[[ -50   30   75    1  -17  -49  -32]
 [  -4    2    2    5   -2   -8   -2]
 [  13   -2   -8   -5    4    3    0]
 [  -3    0   -2   -3    1    6    4]
 [  14   -6  -11   -3    6    7    5]
 [  63  -41 -106   -3   19   62   47]
 [ -11    7   19   -1   -7   -7   -7]]
:
[[ -49  -32  -50   30   75    1  -17]
 [  -8   -2   -4    2    2    5   -2]
 [   3    0   13   -2   -8   -5    4]
 [   6    4   -3    0   -2   -3    1]
 [   7    5   14   -6  -11   -3    6]
 [  62   47   63  -41 -106   -3   19]
 [  -7   -7  -11    7   19   -1   -7]]

[[ 17 -58  87   9 -12 -28   8 -17  69 -42  12 -67  76]
 [ -9 -15 -20 -58 -19  -9   1   5 -24   1  11  24  40]
 [-41  15 -10  18   1 -24   4   0  45  16 -67  44 -21]
 [ 26 -18  -7   3  19 -34  38   4  -9  46 -31   0 -30]]
:
[[-67  76  17 -58  87   9 -12 -28   8 -17  69 -42  12]
 [ 24  40  -9 -15 -20 -58 -19  -9   1   5 -24   1  11]
 [ 44 -21 -41  15 -10  18   1 -24   4   0  45  16 -67]
 [  0 -30  26 -18  -7   3  19 -34  38   4  -9  46 -31]]

[[ -34  -57   -2  -25   -7  -29]
 [ -30  -11    6  -45   39  -11]
 [ -29   84   70   13  102 -105]]
:
[[  -7  -29  -34  -57   -2  -25]
 [  39  -11  -30  -11    6  -45]
 [ 102 -105  -29   84   70   13]]

[[  79  -37   -7  -64    9   15   78   88  -82  -59   94   85  -47  102
    60   30]
 [  62  -34   34  -83   -5  -71  -38  -63  -76  -49  -12   89    8   52
   -62  -42]
 [  13   67   32   87  -51  -89   64  -36   51   -9  -57  -30  -32 -103
    40   59]]
:
[[  60   30   79  -37   -7  -64    9   15   78   88  -82  -59   94   85
   -47  102]
 [ -62  -42   62  -34   34  -83   -5  -71  -38  -63  -76  -49  -12   89
     8   52]
 [  40   59   13   67   32   87  -51  -89   64  -36   51   -9  -57  -30
   -32 -103]]

[[  8  -6  -9  18  17  23  35 -43 -41  34]
 [-65 -19  71   6   5  40  32 -32 -30  15]
 [-95  10  49 -45 -47   6 -21  27  24 -17]
 [ 67  -5 -46  38  34   1  22 -31 -34  29]
 [-10 -31   9  37  35  -2   4   7  14  -3]
 [ 38 -20 -17  20  20 -33 -37  52  48 -29]
 [ 49  28 -50 -21 -16 -33 -34  23  31 -15]
 [ 39  37 -47 -26 -25   3  22 -33 -30  26]
 [  2 -26  23  36  33 -12 -30  34  36 -23]]
:
[[-41  34   8  -6  -9  18  17  23  35 -43]
 [-30  15 -65 -19  71   6   5  40  32 -32]
 [ 24 -17 -95  10  49 -45 -47   6 -21  27]
 [-34  29  67  -5 -46  38  34   1  22 -31]
 [ 14  -3 -10 -31   9  37  35  -2   4   7]
 [ 48 -29  38 -20 -17  20  20 -33 -37  52]
 [ 31 -15  49  28 -50 -21 -16 -33 -34  23]
 [-30  26  39  37 -47 -26 -25   3  22 -33]
 [ 36 -23   2 -26  23  36  33 -12 -30  34]]

[[ -13   69   66 -108   95  -21   32]
 [ -13  106   14 -108   87  -64  -41]]
:
[[ -21   32  -13   69   66 -108   95]
 [ -64  -41  -13  106   14 -108   87]]

[[-41 -22 -26]
 [-13 -95 -22]
 [-17  65   0]
 [ 81  52  39]
 [-75 -19 -47]
 [  1  11   5]
 [104  42  43]
 [  9  69  35]]
:
[[-22 -26 -41]
 [-95 -22 -13]
 [ 65   0 -17]
 [ 52  39  81]
 [-19 -47 -75]
 [ 11   5   1]
 [ 42  43 104]
 [ 69  35   9]]

[[  6 -26  14 -36  13 -13 -23  66 -10   3  11  12 -40 -95]
 [-44  43 -12 -49 -33  31  26  52 -24 -24   0  39 -17  41]]
:
[[-40 -95   6 -26  14 -36  13 -13 -23  66 -10   3  11  12]
 [-17  41 -44  43 -12 -49 -33  31  26  52 -24 -24   0  39]]
---
[[  25   36   30  -32   21  -35   25  -27  -30]
 [  -6   12   -8   -5   11   -6   20  -17   18]
 [  70   71   59  -16 -105  -59  -10  -76  -27]
 [ -13   13  -15  -11   11  -14   25  -29   21]
 [ -57  -75  -48    7   56   40  -22   62   -5]]
:
[[ -30  -27   25  -35   21  -32   30   36   25]
 [  18  -17   20   -6   11   -5   -8   12   -6]
 [ -27  -76  -10  -59 -105  -16   59   71   70]
 [  21  -29   25  -14   11  -11  -15   13  -13]
 [  -5   62  -22   40   56    7  -48  -75  -57]]

[[-64 -65  80 -64]
 [ 41  44 -42  44]
 [-74 -60  75 -64]
 [-60 -68  78 -67]
 [ 40  47 -43  39]
 [-63 -65  80 -66]
 [ 46  45 -43  42]
 [ 44  49 -43  41]
 [ 44  44 -42  47]
 [-61 -69  78 -59]]
:
[[-64  80 -65 -64]
 [ 44 -42  44  41]
 [-64  75 -60 -74]
 [-67  78 -68 -60]
 [ 39 -43  47  40]
 [-66  80 -65 -63]
 [ 42 -43  45  46]
 [ 41 -43  49  44]
 [ 47 -42  44  44]
 [-59  78 -69 -61]]

[[ -98 -100   93   96  -97]
 [ 100  102  -95  -98   99]
 [  99  101  -94  -97   98]
 [ -90  -91   86   88  -89]]
:
[[ -97   96   93 -100  -98]
 [  99  -98  -95  102  100]
 [  98  -97  -94  101   99]
 [ -89   88   86  -91  -90]]

[[ 77 -73  76  79  82 -70  83  81 -72 -67  78 -68  82  80]
 [ 71 -69  74  65  77 -71  74  71 -69 -61  70 -70  76  75]
 [-43  59 -45 -45 -38  64 -49 -41  57  55 -51  64 -45 -44]
 [-76  80 -75 -74 -78  76 -83 -79  73  76 -81  73 -78 -82]
 [ 79 -68  77  77  78 -68  79  75 -67 -65  78 -74  81  79]]
:
[[ 80  82 -68  78 -67 -72  81  83 -70  82  79  76 -73  77]
 [ 75  76 -70  70 -61 -69  71  74 -71  77  65  74 -69  71]
 [-44 -45  64 -51  55  57 -41 -49  64 -38 -45 -45  59 -43]
 [-82 -78  73 -81  76  73 -79 -83  76 -78 -74 -75  80 -76]
 [ 79  81 -74  78 -65 -67  75  79 -68  78  77  77 -68  79]]

[[-83 102 -94 101  94  97 -94 104 104 -97 -88 104 -97 104 105]
 [ 73 -41  80 -48 -48 -32  82 -40 -37  79  78 -44  78 -39 -39]]
:
[[105 104 -97 104 -88 -97 104 104 -94  97  94 101 -94 102 -83]
 [-39 -39  78 -44  78  79 -37 -40  82 -32 -48 -48  80 -41  73]]

[[ -9 -28  -7 -11 -41 -72 -41 -28 -20 -59 -38 -21 -51 -56 -26  30]
 [-19 -14 -44 -11 -99 -73 -33 -32 -17 -26 -71 -10 -20 -56 -21  31]]
:
[[ 30 -26 -56 -51 -21 -38 -59 -20 -28 -41 -72 -41 -11  -7 -28  -9]
 [ 31 -21 -56 -20 -10 -71 -26 -17 -32 -33 -73 -99 -11 -44 -14 -19]]

[[  92 -102   94   92   93 -101   95   92  -98  -96   94 -100   95   96]
 [ -23   31  -26  -26  -25   29  -24  -24   31   30  -25   29  -25  -25]
 [ -33   24  -30  -26  -31   28  -36  -32   23   21  -31   25  -32  -34]]
:
[[  96   95 -100   94  -96  -98   92   95 -101   93   92   94 -102   92]
 [ -25  -25   29  -25   30   31  -24  -24   29  -25  -26  -26   31  -23]
 [ -34  -32   25  -31   21   23  -32  -36   28  -31  -26  -30   24  -33]]

[[-10 -10 -11   9 -11 -11   8   8]
 [ 90  87  90 -93  93  88 -88 -86]
 [  7   6   7  -6   7   7  -5  -4]
 [ 10  11   9 -13   9   9 -13 -13]
 [-83 -81 -83  85 -85 -82  81  79]
 [ 29  30  28 -33  29  28 -32 -32]
 [ -6  -6  -7   6  -7  -7   6   6]]
:
[[  8   8 -11 -11   9 -11 -10 -10]
 [-86 -88  88  93 -93  90  87  90]
 [ -4  -5   7   7  -6   7   6   7]
 [-13 -13   9   9 -13   9  11  10]
 [ 79  81 -82 -85  85 -83 -81 -83]
 [-32 -32  28  29 -33  28  30  29]
 [  6   6  -7  -7   6  -7  -6  -6]]
